The same turns and mirrors carry the whole set onto itself, and each row onto the other rows of its family. Which rows share a family with each named row? Give them in list order.
These 15 rows form 5 families of 3 rows each.
J_894: [-1.45  0.28 -3.56 -0.29 -2.00 -4.31  3.17 -2.16  2.56 -4.48  1.95  1.86]
J_846: [-0.91  1.01 -4.18 -0.84 -3.31 -3.65  3.91 -2.57  2.41 -3.95  1.53  1.96]
J_868: [-0.28 -3.51  0.70  1.22 -2.42  1.85  2.51 -2.34  0.23 -0.19 -1.56  1.85]
J_397: [ 0.06 -3.16 -0.27  2.68 -0.98  0.07  3.27  0.11 -0.76 -1.06 -2.17  3.62]
J_607: [-4.43 -0.18 -3.68 -1.09  0.14 -0.21  4.73  2.66  4.69  0.97 -2.56  0.96]
J_270: [ 0.69 -3.87 -0.41  0.60 -2.29  0.88  2.30 -2.20 -0.39 -0.18 -1.77  3.16]
J_81: [-3.22  0.34 -4.42 -0.35  0.37  0.75  4.41  0.64  4.92  1.91 -3.11  0.03]
J_799: [-2.03  1.03 -4.51  0.31 -4.09 -3.84  3.59 -1.69  2.28 -2.93  2.25  1.61]
J_669: [-1.12  0.20 -4.24 -1.39  1.51  0.58  2.77  1.20  5.57  1.34 -0.77  0.45]
J_198: [-4.18 -0.07 -4.56 -0.48  0.10  0.17  4.82  1.48  5.00  2.03 -2.15  1.63]
J_952: [ 0.05 -4.44  0.60  0.94 -2.35  1.93  2.09 -1.41  1.58 -0.93 -1.43  1.88]
J_441: [-3.31  0.38 -3.18 -1.04  0.66  1.75  3.91  1.36  4.73  1.23 -2.17 -0.10]
J_487: [-1.44 -0.03 -2.18 -0.15 -5.60 -4.80  3.31 -0.87  3.69 -2.45  0.74  0.09]
J_163: [-3.18  0.58 -3.42 -0.63 -3.71 -4.74  3.47 -1.56  3.19 -2.77  2.05  2.00]
J_702: [ 0.65 -4.12 -0.32  1.23 -2.05  0.82  2.84 -2.12  0.44 -2.10 -2.00  3.66]

Which other rows belong to the same family as J_669? J_397, J_487
Which other rows belong to the same family as J_81? J_270, J_799
Which other rows belong to the same family as J_441? J_163, J_702

The same turns and mirrors carry the whole set onto itself, and each row onto the other rows of its family. Which rows share a family with each named row? Give them in list order.
These 28 rows form 7 families of 4 rows each.
J_416: [ 2.16 -1.22  2.39 -1.64 -2.22  0.70 -0.69 -1.46 -2.80  1.26]
J_366: [ 0.21 -2.52  4.61  2.60 -3.03  0.46 -0.93 -0.17 -1.15 -1.81]
J_636: [ 2.09  0.16  1.63 -0.51 -2.66  0.27 -1.28 -1.03 -2.16  1.25]
J_934: [-0.77 -2.05  5.30  2.23 -2.63  0.69 -0.27 -1.46 -1.02 -1.20]
J_365: [-1.06 -2.20  4.28  3.25 -2.36  0.46 -0.98 -0.70 -1.19 -2.50]
J_313: [-5.04 -3.00 -1.66 -0.47 -2.58  0.40  1.64  0.66  1.31 -3.19]
J_361: [ 0.39 -2.87  4.70  2.37 -3.01  0.36  0.70 -0.02 -1.89 -1.59]
J_798: [-4.12 -4.34 -0.54 -0.14 -4.14  0.24  2.53 -0.40  0.90 -3.30]
J_705: [ 2.02 -0.25  1.35 -1.81 -2.02  1.24 -1.79 -0.27 -2.73  1.09]
J_372: [-0.72 -1.14  4.18  2.99 -2.36 -0.42 -0.58 -1.26 -1.94 -1.35]
J_995: [ 2.06 -0.05  2.55 -1.37 -1.38  1.31 -1.23 -0.47 -2.81  0.17]
J_15: [ 1.61 -1.15  3.46 -0.36 -1.77  1.61 -1.22  0.93 -3.47  0.76]
J_85: [ 1.42 -1.92  3.79  2.06 -1.63  1.43 -0.21 -0.23 -0.61 -1.94]
J_194: [-6.43 -2.90 -0.12 -1.34 -3.84  1.53  2.52  0.24  0.03 -2.43]
J_82: [-5.38 -4.07 -1.08 -1.07 -4.07  0.39  1.67  0.19  0.63 -2.95]
J_478: [ 2.01 -0.29  1.42 -2.51 -0.84  1.56 -0.61  0.12 -2.65  0.65]
J_547: [-4.64 -2.60 -1.94 -4.12 -3.56  1.32  1.98  0.60 -1.97 -0.34]
J_172: [ 2.11  0.18  3.07 -1.61 -1.96  1.76  0.20 -0.19 -2.28  0.63]
J_50: [-5.09 -1.14 -1.02 -4.17 -3.64  1.65 -0.24  0.78 -2.57  0.90]
J_226: [-1.10 -3.17  4.65  2.97 -3.02  0.78 -0.28  0.70 -0.63 -2.06]
J_286: [-5.52 -1.35 -1.27 -3.38 -2.88  0.91  0.16  2.44 -2.35  0.45]
J_863: [-5.24 -3.78 -0.91 -0.05 -3.22  0.23  1.51 -0.99  0.65 -3.54]
J_260: [-5.80 -1.91 -1.11 -3.42 -3.00  1.32 -0.53  1.10 -1.15  1.19]
J_936: [-5.62 -1.14 -1.09 -4.56 -2.89  1.51  0.69  0.85 -2.11 -0.33]
J_288: [-5.11 -1.37 -0.62 -4.49 -2.47  2.31  1.33  1.69 -1.20  0.15]
J_732: [-4.85 -0.55 -0.01 -4.58 -2.97  1.81  1.03  0.94 -3.04  0.69]
J_352: [-5.09 -4.86 -0.72 -0.99 -3.25  0.51  2.47  1.04  0.11 -2.65]
J_999: [-5.66 -4.01 -1.52 -0.87 -2.01 -0.01  0.95 -0.64  0.61 -2.39]

Which other rows belong to the same family as J_50? J_365, J_705, J_863
Which other rows belong to the same family as J_798? J_478, J_226, J_732
Which other rows belong to the same family as J_82? J_366, J_995, J_936
Which other rows belong to the same family as J_999? J_636, J_372, J_260
Which other rows belong to the same family as J_286? J_416, J_934, J_313
Which other rows belong to the same family as J_85? J_15, J_194, J_547

The same turns and mirrors carry the whole set onto itself, and each row onto the other rows of its family. Which rows share a family with each named row? Give them in list order.
These 15 rows form 5 families of 3 rows each.
J_685: [-0.33 -1.09 -0.01  2.48 -0.18 -3.41 -1.51  2.15  0.84 -0.38 -1.46  2.82]
J_74: [-1.40  1.01 -2.13  1.18 -1.54  3.70  2.92 -2.13  1.40 -1.49  1.06 -1.39]
J_789: [-1.54  1.30 -2.94  0.54 -1.59  4.71  1.34 -1.52  0.88 -1.13  0.56 -1.81]
J_819: [ 0.38  2.27 -2.57  0.83 -2.79  3.10  1.69 -0.04  1.53 -3.42  0.23 -2.18]
J_971: [ 0.77 -1.87  2.77 -2.26 -1.36 -0.70 -0.36 -0.20 -1.71  1.92  2.32 -0.59]
J_791: [ 1.65 -1.68  2.12 -2.15 -0.16 -1.77 -0.66  0.30 -1.85  0.98  2.66 -1.32]
J_342: [ 0.58 -2.33  2.96 -1.60 -0.99  0.28  0.77 -0.99 -2.12  1.68  2.09  0.04]
J_19: [ 0.16 -1.65 -1.41  1.72 -0.08 -2.88 -1.88  2.18  1.58 -1.20 -2.84  1.65]
J_8: [ 0.31  0.13 -1.18  2.21 -0.03 -1.81 -3.66  2.86  1.90  0.13 -1.27  1.88]
J_667: [-0.66  0.35 -0.79  2.17 -0.34 -0.71 -4.03  2.58  1.94 -0.97 -1.84  2.41]
J_102: [ 1.15 -0.41  1.55 -2.80 -1.20  0.36  1.52 -1.41 -3.43 -0.10  2.22  0.12]
J_506: [-1.85  2.15 -3.15  0.60 -2.19  4.45  0.57 -0.55  0.23 -2.04  0.54 -1.44]
J_10: [ 1.13 -1.17  2.64 -2.13 -0.72 -0.80  0.35 -2.65 -2.73 -0.80  1.49 -0.26]
J_600: [-0.92  0.58 -1.44  1.12 -0.78 -0.56 -3.11  2.83  1.32 -2.29 -2.33  3.24]
J_166: [-0.15  2.29 -3.53  2.16 -0.84  3.17  1.16  0.80  1.07 -3.04  0.44 -2.01]

Which other rows belong to the same family as J_685? J_102, J_166
Which other rows belong to the same family as J_10? J_819, J_19
Which other rows belong to the same family as J_600? J_74, J_791

